Named turns come first, each shown by rows before and after it. Which turns, in which order, take the first row of each pair that follows to the second? Write the first one first, as in the answered first pair.
q_28:
[ 14  14   6  24   7  -4  -3 -23   7 -27 -13  -1 -22 -25  17  -4 -19   2
  25  -2 -21  -5  17 -19 -21  -5 -22  49 -17  -1   1  53  23   3 -17]  ->  [  3  43  23   9  -9 -17  -8 -11 -14 -21 -25  -4   1 -22  45  -8  -6 -12
   8   6  -5   1  19 -18 -13   2 -21  33  -9  11 -14  40  40   2   8]
[ 48 -19 -68   2 -17  33  43  -8  20  -5 -14 -13 -28  18  -4   1  17 -38
  41  21  15  44   5  -8  -3 -35  13 -18  13  10  34 -39 -43 -46 -10]  ->  [ 38  14 -70  -8 -19  17  39   0  -1   4 -18 -25 -30   8  26 -10  31 -46
  30  39  36  50   3  -2  -2 -27  19 -22  18  27  19 -40 -31 -36  14]
[-10  47 -64 -19  22 -18  27  17 -17   0 -27 -14  -3  -9  48 -33  28   8
  -1  24  55  36 -23 -17 -13 -20 -22   9  -3  20 -24 -15  17 -25  30]  ->  [ 25  -6  12 -24 -35   6  11   2   9 -18 -36  21  60  40  18 -13   7  -9
 -31 -36  28  49 -25 -24 -21 -41 -27 -18  11  -2 -15 -28   5 -37 -10]
q_631:
[ 10 -43 -42  -7  19   6 -15  33  -8 -20  31  -3 -69 -16  20  -4 -32  -8
   7 -30 -38   7  -7 -30  -2 -22 -12  35  19  11   7  -5  23 -34 -18]  ->  [ -5 -24 -26 -12   9 -12 -22  28 -20 -23  27   0 -62 -16  43 -15 -24 -16
   2 -36 -34  15  -9 -29  -8 -20 -18  29  20  17  -6  -2  43 -29  -4]
[ -5  19  10   4   2  -4  -7   6  -5  14  14 -20  10  -1   1  20  -7  -8
 -22  11  10 -12  -2   4  18  28  31  -2   8   1   6  -3 -13   8  15]  ->  [ -2  18   1   6   6  -2  -6   4   0  15  14 -20   3  -1  -7  22 -10  -5
 -16  13   5 -12  -6   1  19  24  30   0  10  -2  13  -4 -13  10  12]
[-28 -26 -50   8  50 -19   8 -20 -20  -7  -8  25 -42 -19   6 -27  19  37
  15  22  -9  -9   2 -16 -28  -6 -28  16 -18  12  27  45  36   3  -7]  ->  [-42  -3 -15 -12  20 -40  -4 -15 -43  -5 -19  29 -17  -7  44 -34  31  22
  -5  13   2   6   0 -16 -26  -5 -38  -4 -16  22   3  38  56   7  11]
q_65:
[-21  38 -12  -3  10  -5   0  16 -16  20   4 -19  -7 -18  19  -7   1  -5
  -1  30  25   1   3   3   2  10  -4   3  -6  11 -15  -2   5   8  16]  ->  [ 18   7 -31   6  15  28  15  14   9  15  -4 -11   3  -1 -23  12 -10  -2
   0  18  24  -1  -3  -6   6  -6   8  10  -1   1   7 -19 -27 -12  -4]
[-20   1  72 -30 -30  -4 -22  16 -11  11  13  12  22  14  -8  -1  -9 -21
  12 -21   2  19  17   1   2   1  12 -12   6 -27   0  -2  -4 -11 -16]  ->  [-24  30  38 -31 -25 -12 -16  32 -30  14  -1   2  21   9  22 -17  13 -22
  12   1  33  33   7  -7  -1   0  11 -12   7  -9 -13 -16   8 -21   7]
[ 35 -13   4  -8  -1  30 -24 -12   6   1   3   2  21  38 -20  15  15   9
  -9 -24  13 -30   1  15   0  12  12  -6  14 -34  22  -8 -16  -8 -10]  ->  [ -1   7  37 -14  -3   4 -35 -18 -19   6  15  -5   7  18  17   1  20   8
 -12 -20   6 -38  13  23  -1  32   2  -9  10 -27   4  12  13  14   9]
Now pairs of rows:
Each pair is 2 to 3 turns apart.
[ 10  12   2   7 -30  26 -16  14  -8  33 -43  11  34  17 -30  19  24   5
 -42  10  30  -8 -10   4   6  -7  20 -13  18  -6 -15 -28 -18   5 -16]  ->  [ -1  28 -46  17   7  21  -7  20 -16  38 -31  -1  -6  -6 -27  13  31  14
 -21  42  38 -21  -8   7   8   4  18  11   9  -3 -14 -16 -20  11  -5]
q_28 then q_28
[ -9  30  32 -34 -26  -7  -2  15  -6  14   5   9  17 -15  -6  18   9 -30
   9  12  14  -5   4  21  37  -3  31 -40 -11  -3 -16 -16  -1  40  -1]  ->  [-28  32  32 -31 -16 -21  -2   4 -12  13  16   8  -4 -32   6   6  11 -20
  19  14  -2 -10  10  24  29  -2  18 -35 -22  -3 -22   6  14  46  -1]
q_28 then q_65
[ -3  18 -32   8  35   8   4  10 -16   7  -7 -24 -34 -22  -9 -17  12 -13
  -1  22  14 -25  -5 -13  12   1  13   6   2 -24   8  -8 -10 -12  21]  ->  [ 16 -30   2  13  13  25  -1 -11  10  -8  -9   5 -16   1 -39  -6  -8 -11
  -1 -19 -22 -18  -2 -20   2 -16   0  -4   6 -42  17  -5 -18 -22 -13]
q_631 then q_28 then q_28
[  2  17 -33   7  -1  16   7  35 -10  18  -8  -1  16   3   6  -6  10  -9
 -15  27  43  12 -16   0  10  -3  18 -14   8   4   5 -33  -5 -12  12]  ->  [-33  -4  50  -1 -12  -6 -24   8 -12  16  22   5   6 -10   2   1 -18  -8
 -21   3  -3 -12  10  22  12  18   8 -26   9 -13  -1  11   9  28   2]
q_65 then q_65
[  9  -2  84 -22 -28   2 -10 -18  -7  -4 -21   2  47   3  12 -11   8 -24
 -19  -9   5 -15 -26 -19  30   6  -9 -15  -6   5   9  -8  30 -16  -4]  ->  [ 32  -3  48 -13 -19  21   4  -6   3  -9 -37   2  54  13  -3  -4  16 -19
 -12   1  20  -6 -42 -28  29  -6  -6  -7  -4   8  15 -28  13 -38  -7]
q_65 then q_65
[  3 -10  -2  15 -16  14  -4 -17  34   2 -14 -17  17  15 -57  32  -9   6
 -12 -25 -20 -18  21  45  15 -19  13  20  20  16  15   0 -27   9   4]  ->  [  7  -5   6  13 -23  12  -6 -17  33   2 -18 -15  24  19 -55  38  -7  -1
 -15 -27 -18 -15  18  42  13 -17  13  10  19  17  13  -3 -23   8   7]
q_28 then q_28 then q_28
[ 36 -37 -11  17 -12  32 -10 -28  49 -13   6  14  31   7 -38  16   2   2
  -6 -29 -12 -18   3 -18  -8 -10 -27 -17   9  -4  19  -7 -17 -10 -25]  ->  [ 42 -19 -47  19 -12  32   5 -10  41 -15  -6   8  33   8 -25   9  20   4
  -6 -12  12  -7 -16 -27  -7 -19 -26 -11   6  10  18 -25 -18 -29 -12]
q_65 then q_65 then q_65
[ 14 -42 -11  15   9   6   1 -18  13 -13   3  12  -8  -5 -21  13 -11  23
  18 -25 -26 -18  12  -3 -15 -11 -18  13  -7 -10  14   9  -8  -8 -28]  ->  [ -3   7  38 -15 -31 -21 -12   4 -18  -4 -13   7  37  12  35   1   8  -6
 -18 -25   5  -1   1  -1 -10   0 -14 -19   6  11 -16 -15  13  -3  11]
q_28 then q_28
[-23 -21  24   7  23  -5 -20 -33   7 -27  11  13 -38 -25   4 -21  -8  16
  23  -3 -20 -17  19  11 -12  24 -37   9 -18   9   1  44  28  16 -15]  ->  [-10  18 -21  -2   9 -12  -4  -6 -17 -28 -21  10 -13 -13  40 -38  27   5
  14  19  35  11  -8  -3 -19   9 -44   2 -16  37 -11   8  39 -17  13]
q_631 then q_28 then q_65
[ 13  24  44  15  17  10   5  -5 -28  17  30 -16  12 -14  -1   5  26  -1
 -19  50  17 -11 -22  21  -6  11   1 -22   4  10 -29 -33 -14  13   5]  ->  [ 26  -1  57  21  13  23   4 -10 -13  16  36  -9  13  -5 -30  19  10   1
 -21  36   0 -18 -20  23  -1   7   4 -20   6  -2 -19 -32 -29  13 -15]
q_65 then q_65
[  2 -35 -10  15  12  -3   8  -9   8  -5  -5   9  -8  -7 -17 -12  -6  23
  20 -12 -31   0  -1   1 -24  -6  -5  14   4  -7   7  24   1  -4 -16]  ->  [-19  -2   0   3   1 -26   0  -2 -16  -2 -11   4  -7 -17  24 -29   8  17
  11  -4 -14  10  -2   4 -26   2 -10   3   6   9 -12  23  24   5   9]
q_631 then q_28
[  6 -29  30  41   0   9   9 -24  14 -24  33 -26 -27 -18 -50  21 -22   6
  -4 -19 -19 -35  10  41  47  -3  37   0  -9 -20  21  13 -17   1 -28]  ->  [  9  27 -43  42  17   2  26   6  -9  -8  17 -52 -34 -30 -20   9  12   5
  -4  27  38 -23 -10  34  51   4  47  12  -9   2  12 -11 -13 -14  12]
q_28 then q_65
[ -4  24  35   4 -21 -27 -11  12 -16   7  25 -23 -19 -24  17  14  -6 -20
 -44  18   8 -24  25  37  36  23  37 -20   6  -1 -22  -5 -18  14  -4]  ->  [-11  35  26  -2 -23 -36 -11  14 -28   3  21 -22 -22 -29  38  -3  10 -19
 -39  19  17 -16  18  30  28  19  27 -18   3   9 -32  -6  -2   7   7]
q_28 then q_65
[ -7 -32  72  -9 -32   4 -20 -11   9 -21   7  19  25   7   2  10 -19  -7
  -6 -26 -37  -9  34   1   1  -2   9 -13  30 -17  -4  11   2  15 -29]  ->  [-39  38  22 -11   1 -28 -18  11 -28   2  16 -12 -16 -32  48 -13   8  -7
   3  24   8 -17  32   9   6  20  11   1  24  13 -19  16  25  31  18]
q_28 then q_28
[  1  51 -51  -7 -33  10  11  36   3  26 -10  -7   7   9   2   8  26  -8
 -17 -23  12 -32  48  -3  18   5  61  -4 -12  -9  10 -24 -33   3  34]  ->  [ -7  13  -3  -7 -36  14   0  15  16  18  11   3   3  13 -25  20   1  -5
 -17 -47 -24 -48  66   5  17   9  60 -10 -14 -29  20   2 -38  21  11]
q_28 then q_65 then q_631
[  7 -16   5  -7 -24   4   4  11 -14 -16 -19  17  37  25  30 -11  12  -8
 -14 -25   8  40  -6 -16 -18 -35 -12 -19   3  12 -15  -3  12 -24   5]  ->  [-14 -45  14   4   9  -7  -8 -18  -3 -21  13  17 -15  -3   2 -13 -14  12
  14 -32 -41  10  16  -5 -20 -25 -24   1 -11  -3  -7  42  17   2 -15]
q_28 then q_65
[  2  29 -28  -1  -4  -1 -17  24 -15  16 -29 -22  38  -5  -3  32 -21  -6
   1   1  59  17  -8  -3  -2  -9  14   3  16  26  15 -36 -12 -12  54]  ->  [-14  40  -8  -5  -1 -21 -26  17 -26  18 -24 -27  32 -16  19  22 -19  -8
   0   4  55  14  -1   5  -2  -1   9  -3  13  30   3 -18   4   4  60]
q_65 then q_65 then q_65
[-48  31  27 -30  -3 -12  -8   3 -13   2  17  -5 -22 -35  61 -15   0   0
 -21   5   2  -2  15   0 -10   4 -15   1  -2  20 -29  37  40  24   6]  ->  [ -9 -31  63 -24 -33  26 -10  -8  25 -11  11  21  22   7   2  13 -25  -5
 -32 -39 -33   3  15  -5  -9 -11  -9 -10   5  -7  -3  24   8   9 -34]
q_28 then q_631
[  9  -1 -23   0   9  17  13   1   9  -4   6  -2   7  -3  -4   8   0   3
   2  -6  16   4 -11   0   6   0  10   0   9  -1  14 -18 -10 -15   1]  ->  [ -8 -16  27  -5 -11   0  -5  -9   5  -5  12   2  10  -1   6   6  -7  -1
  -6 -23  -5  -1   0   8   7   7  -1 -12  13  -6   6   1   8   1   0]
q_65 then q_65 then q_28
